One turn or mirror swaps these rows in pairs. Which row does each one swap with?
The rows were stretched afterwards, more along some directions than others.
z134: -8,41,-15,11,26,2,0,-1,-1,-18,16,-11,6,-29,6,2,-2,10
z494: -27,12,-1,4,20,9,10,6,-3,-8,-9,-2,-15,-7,-7,12,-2,6
z400: 0,12,-12,-10,25,27,-2,0,-21,-23,-4,-5,11,-19,-12,20,5,-10
z251: -2,19,-13,2,32,16,8,4,-21,-4,-4,-5,5,-12,-7,15,-12,-3
z348: -19,4,-9,-9,42,30,-7,11,0,-10,-2,-11,-6,-11,-6,1,-10,14
z721: -22,32,-25,-1,29,9,27,-18,-26,-4,-21,-31,-3,-42,-3,0,-2,-10
z604: -5,30,2,-25,56,24,0,1,-7,-12,-12,-13,-3,-13,-9,1,-13,5
z832: -6,0,-14,5,15,-1,9,-8,2,-6,-5,-9,17,-16,2,15,3,-3
z167: -21,36,-7,18,30,-2,22,2,0,-1,-6,-18,-6,-25,4,-1,-8,7
z492: 2,13,-8,-14,20,30,-1,2,-22,-35,-6,-21,0,-7,-11,12,11,2
z271: -16,14,-11,-15,46,26,-1,4,-3,-9,-1,-11,-3,-16,-8,-7,-3,15
z419: -9,30,-16,-7,45,9,28,-3,-23,12,-20,-19,8,-29,8,1,-20,-3
z207: -20,37,-2,-4,45,22,11,5,-27,-7,-23,-19,-11,-26,-17,-1,0,6
z172: -3,11,-12,9,13,-4,12,-9,-15,-4,2,-10,16,-11,-2,9,9,-1
z395: -19,39,-9,-6,48,14,19,3,-24,-1,-20,-16,-10,-31,-16,-4,-2,6
z420: -10,10,-25,-2,25,4,21,-16,-20,-2,-24,-35,8,-36,-5,9,6,-14
z982: -28,30,-11,-1,36,3,12,-1,-13,2,-12,-21,-8,-22,-14,-16,7,13
z313: -1,26,2,-10,18,16,-1,-3,-17,-29,-1,-5,2,-14,-4,9,16,-1
z650: -6,24,-17,-16,36,9,19,-9,-18,4,-9,-32,-3,-15,6,1,-17,1
z457: -20,18,-15,3,35,25,3,0,-6,-25,-6,-4,6,-25,-5,12,-7,3
z10: 2,9,-11,-8,32,16,0,-17,-6,-9,8,-19,9,-27,6,7,-2,2
z365: -3,23,-16,-14,40,17,8,13,-14,-11,3,-12,10,-16,-9,14,-4,5
z846: -1,21,1,-14,31,20,-5,0,-12,-35,-5,-7,-1,-4,-14,15,18,-1
z361: -27,-4,-1,5,18,22,8,3,-8,-4,-18,-5,-7,-8,-12,6,2,0
z454: -14,9,-8,-1,35,19,5,1,-6,-18,-13,-8,9,-14,-8,14,-9,-3
z600: -26,27,-11,-5,16,16,8,3,-12,17,-14,-17,-6,-15,-13,-6,3,17
z543: -2,12,-9,-22,44,13,3,-3,-11,3,-12,-17,4,-18,-7,-1,-3,2
z875: -2,12,-6,-4,22,14,6,-11,-10,11,2,-13,7,-31,4,9,-6,-2
z590: -2,12,-12,-7,36,19,2,6,-23,-32,-10,-8,7,-14,-10,14,9,-1
z320: -3,7,-20,2,25,7,0,-5,-21,-6,-1,-12,9,-10,-8,11,-3,0
z779: -22,2,-10,3,16,13,12,3,-3,-1,-7,-6,-10,-5,-13,1,1,13
z682: -22,29,-19,0,42,1,4,-4,-13,-1,-3,-18,-12,-22,-14,-5,-4,10
z305: -6,28,4,5,18,10,7,-3,2,14,1,-6,0,-17,5,3,-15,1
z923: -24,-3,-8,6,13,21,16,8,-11,-11,-8,-15,-12,-10,-8,13,-8,2
z383: -21,43,-8,15,24,3,12,10,5,-6,1,-16,-2,-20,4,-7,1,16
z992: -22,13,0,12,4,1,9,5,5,-2,-5,-3,-12,-6,-2,7,6,0
z205: -24,24,-9,8,11,15,9,15,-11,-3,-9,-1,-5,-6,-5,3,-7,9
z530: -11,15,-32,-2,27,0,22,-22,-10,-1,-10,-36,1,-36,-2,5,0,-11
z225: -17,22,-26,-7,37,5,21,-22,-19,-9,-12,-39,-2,-37,-4,7,-2,-9
z411: 3,17,-9,-14,41,21,9,1,-19,-39,-3,-8,8,-17,-15,14,12,1
z101: -13,4,-18,-4,23,12,18,-4,-21,3,-3,-25,7,-15,7,-3,-9,4
z616: -19,14,-31,4,36,5,14,-20,-13,-1,-8,-26,9,-41,-1,2,5,-6
z665: -7,30,-18,-13,37,11,27,-11,-26,-3,-6,-29,3,-27,8,-2,-16,0
z56: -1,14,-24,-13,34,12,18,-8,-19,-5,-3,-24,6,-22,8,7,-16,-8

z134 is swapped with z305
z395 is swapped with z271
z365 is swapped with z600
z383 is swapped with z875
z167 is swapped with z10

One turn or mirror swaps these rows in pairs. Which row does each one swap with?
The rows were stretched afterwards, more along some directions than others.
z354: 16,-18,-2,-18,3,8,18,8,12,-26,20,14,8,-19,28,1,7,9
z314: 21,-13,-6,-5,-20,16,17,8,-2,-14,-8,12,-13,-23,6,6,-10,11
z122: 12,-23,0,-17,2,10,17,3,13,-27,18,12,7,-20,22,4,6,4
z234: 16,14,8,-22,-4,-13,23,17,-7,9,-17,-1,4,-4,23,-12,5,12
z408: 21,-16,-11,-11,-20,15,12,5,-1,-17,-11,13,-3,-22,9,15,-9,22
z640: 19,17,-1,-10,-5,-11,12,13,-6,4,-21,4,7,-1,17,-12,3,15
z785: 5,23,-5,-9,-1,-6,18,24,-9,4,-9,-5,4,-7,17,-6,8,5
z489: 8,22,9,-12,-7,-14,17,7,-12,13,-12,-11,5,1,27,-2,-5,10
z6: 13,-6,31,3,-30,-15,2,7,-13,-24,7,-16,0,-7,-4,-3,-13,2
z976: 22,-15,24,2,-26,-14,8,11,-10,-7,8,-10,11,-10,-6,-10,-4,-3
z86: 16,-15,-13,1,-16,13,14,1,-1,-10,-9,13,-11,-19,4,11,-15,14
z232: 14,-21,-4,-12,-5,9,14,2,11,-30,16,19,8,-21,22,4,2,8
z178: 17,-11,22,1,-27,-21,-9,5,-4,-10,10,-8,11,-13,-3,3,-7,11
z479: 5,7,-5,-19,-8,-13,23,18,5,13,-18,-4,10,-3,24,-4,-8,19
z213: -4,19,-1,-8,-12,-13,18,15,-2,-4,-18,-11,7,9,26,4,2,11
z370: 25,-20,-6,-10,0,12,16,5,7,-29,19,18,6,-25,22,-1,11,4
z269: 16,-12,-16,-4,-21,9,21,10,1,-19,-6,10,-14,-14,12,12,-16,18
z498: 16,-26,18,-10,-23,-17,5,5,-1,-5,4,-10,13,-11,-2,2,-8,5
z507: 12,24,4,-16,-6,-9,17,14,-2,3,-13,-9,11,-5,22,-3,6,17
z245: 26,-13,-16,-6,-14,16,17,5,-2,-19,-8,21,-10,-22,7,5,-4,14
z218: 13,-23,-10,-9,-4,7,15,9,16,-29,14,10,12,-14,27,4,1,14
z758: 16,-5,29,1,-23,-21,7,11,-11,-16,13,-7,6,-8,-2,3,-3,-5
z264: 17,-9,19,1,-15,-12,-1,12,-10,-11,12,-9,10,-20,-7,-3,4,-9
z775: 16,22,1,-24,4,-11,20,18,-3,9,-12,-4,11,-8,20,-9,2,15
z476: 17,-22,-3,-13,0,11,14,8,16,-33,14,17,11,-19,21,2,10,2
z452: 17,-4,17,7,-27,-25,5,16,-14,-19,14,1,-2,0,0,2,-9,-4
z734: 19,-20,-4,-20,-7,4,15,6,9,-25,17,18,12,-25,28,12,-2,15
z936: 16,-22,-8,-16,-2,10,15,7,12,-26,17,15,14,-21,28,5,11,9
z71: 22,-25,-7,-7,-1,10,16,4,8,-28,16,22,8,-21,22,1,6,6
z542: 13,-20,-9,-14,-3,8,15,0,12,-24,17,17,12,-17,23,6,7,9
z64: 25,-11,20,-1,-21,-18,-1,9,-6,-18,9,-8,14,-10,-8,-7,0,4
z518: 19,-15,-14,-2,-17,15,14,8,-1,-15,-9,10,-12,-21,6,10,-11,16
z266: 18,21,-4,-13,-5,-12,22,17,-8,6,-16,7,14,-4,18,-8,-1,14
z456: 9,31,3,-14,-8,-19,21,22,-2,-1,-8,-1,0,-3,17,-4,-1,12
z920: 25,-18,27,1,-21,-22,6,10,-3,-5,7,-8,4,-12,-2,-17,-4,-4
z310: 24,-19,24,8,-20,-16,-2,4,-9,-15,5,-3,13,-4,-1,-10,2,-4
z93: 14,-13,-11,-3,-15,15,17,4,-2,-19,-8,15,-12,-17,10,10,-12,14
z70: 20,-10,24,4,-25,-14,2,6,-5,-12,12,-16,12,-9,-3,-4,1,5
z63: 6,-11,24,-4,-18,-17,2,3,-4,-17,8,-18,6,-11,-2,-7,-9,0
z973: 3,28,13,-19,-6,-12,20,18,-4,-7,-10,-5,9,-6,32,-7,-3,13
z674: 27,-11,-13,-3,-13,19,18,6,-6,-16,-4,18,-12,-25,9,4,-3,12
z896: 27,-15,17,3,-20,-19,3,5,-11,-15,8,-3,13,-8,-11,-5,-6,0
z281: 15,28,2,-15,-6,-22,14,22,-11,1,-10,11,0,-7,21,4,-9,9
z686: 11,19,3,-9,-6,-10,19,21,-8,1,-19,-2,13,0,22,-6,1,12
z517: 20,-14,-10,-3,-13,18,15,9,-1,-17,-7,17,-10,-16,7,7,-6,17
z175: -3,16,10,-13,-13,-7,20,14,-9,5,-18,-7,7,-5,25,-7,-7,11
z83: 22,-2,23,0,-29,-20,-2,-1,-9,0,12,-12,5,-11,-1,-8,-8,6
z599: 16,-11,-9,-6,-18,17,20,7,1,-11,-8,14,-13,-21,9,4,-10,14

z6 is swapped with z973
z640 is swapped with z310
z498 is swapped with z479
z64 is swapped with z686
z456 is swapped with z758

One turn or mirror swaps these rows in pairs. Which row does each one swap with?
The rows were stretched afterwards, more along some directions than others.
z65: 10,-6,-11,11,3,2,-1,6,14,6,2,4,1,-1,-11,-7,-1
z934: 9,1,-2,8,-14,2,-1,5,12,11,-3,-1,3,5,-12,-9,3
z881: -9,2,6,14,-6,-3,4,2,-16,-13,-1,10,-2,4,2,0,13
z299: 4,9,-2,-5,9,-5,9,-10,7,3,10,-8,3,13,18,0,-7
z257: -2,-12,-1,1,-4,5,-6,0,1,11,13,4,-7,9,-2,-2,2
z179: -16,-8,-4,-7,2,0,-2,-5,-4,-13,-2,6,3,-5,-3,-1,6
z947: 3,-5,-1,-11,1,11,0,-5,-6,5,19,10,-10,-14,8,-5,4
z580: -3,-17,-3,0,-5,5,-6,3,1,12,12,5,-8,3,-1,-1,-4
z839: 4,-6,-1,-8,1,8,-2,-7,-6,3,15,9,-12,-16,6,-5,1
z241: 1,-8,-2,-6,5,7,-3,-6,-3,5,19,9,-13,-18,5,-7,1
z288: 1,5,12,-9,-18,6,11,5,-15,-3,2,10,7,8,14,2,1
z3: -3,4,-10,-9,24,-10,14,-15,5,5,16,-6,-5,16,9,7,-13
z387: -5,1,7,1,8,-8,6,-10,-10,-18,-1,-8,-2,7,-7,-3,4
z603: 8,-7,-14,0,-1,3,-7,7,16,10,4,-1,0,-4,-9,-8,-2
z514: -4,5,12,-7,-9,7,15,-6,-19,1,4,8,-2,9,4,4,3
z701: -7,1,5,13,-5,-4,1,4,-14,-13,3,8,0,5,8,-1,11
z906: -4,-3,4,9,-7,5,-3,7,-15,-9,2,10,2,4,6,-3,12
z615: 5,15,16,5,-8,-10,6,10,12,10,-18,-5,9,7,-7,-2,-3
z960: -9,1,-1,13,18,-11,11,-1,-2,-7,5,-1,-11,7,-18,17,-5
z194: 2,16,19,9,-5,-9,8,8,8,1,-13,-6,13,5,-5,-5,-3
z73: -6,-2,4,7,-12,-2,0,7,-21,-10,1,14,2,0,13,-6,9
z15: 9,3,-4,5,-14,6,-3,9,9,8,0,6,5,-5,-5,-15,6
z397: 1,-11,-4,-3,6,8,-4,-7,-5,4,18,10,-14,-20,2,-4,3
z485: -1,4,-14,-13,26,-7,13,-17,3,2,17,-6,-6,15,7,7,-12
z367: -6,16,20,-5,-14,3,3,1,3,4,-13,7,11,9,8,-11,8
z821: 11,10,12,8,2,-7,10,5,14,14,-9,-4,8,10,-3,-2,-8
z564: -5,-6,-1,9,0,1,1,1,-22,-10,6,10,-4,1,4,1,6
z415: 4,-2,-5,10,-10,1,-5,9,14,5,1,4,5,-2,-9,-14,0
z797: 13,7,1,3,-12,-4,-2,5,2,-11,-5,4,15,7,4,-3,4
z296: -8,2,5,7,13,-7,8,1,-5,-5,5,5,-9,3,-16,16,0
z345: -6,2,5,-1,12,-10,7,-10,-7,-14,-1,-12,-3,8,-10,-2,4
z132: -22,-15,-8,-9,11,-4,-4,-10,-8,-9,3,3,-5,-1,-3,3,1
z165: -4,6,13,-10,-16,6,11,2,-13,-5,1,11,4,6,9,4,5
z527: 1,9,15,10,-5,-5,3,13,5,9,-12,1,8,3,-5,-4,-5
z158: -6,13,14,-7,-17,1,19,-1,-18,-8,-3,9,6,11,6,1,6
z8: -3,1,5,-3,15,-7,9,-11,-6,-12,2,-12,-3,11,-6,0,0
z214: -8,3,13,4,6,-8,6,-8,-11,-14,-2,-7,-1,6,-7,-3,11
z186: -2,11,17,12,0,-11,7,3,12,10,-10,-8,5,5,-11,-5,-3
z346: 0,12,21,-2,-17,6,13,1,-13,2,-1,9,4,7,6,4,8
z268: -16,-15,-7,-5,11,-4,-4,-11,-8,-5,6,6,-5,-4,-6,0,3
z952: -16,-17,-13,-5,12,-5,-2,-8,-5,-8,8,7,-5,-4,-7,3,1
z532: 4,19,27,8,-16,-8,7,11,3,8,-22,-4,16,8,-3,-10,3
z280: 6,-2,-2,3,-15,6,-9,7,13,12,-4,1,3,-4,-4,-15,7
z210: -4,1,-14,-8,22,-7,11,-17,3,-2,20,-6,-6,12,9,9,-14

z580 is swapped with z960
z165 is swapped with z701
z797 is swapped with z367
z15 is swapped with z532

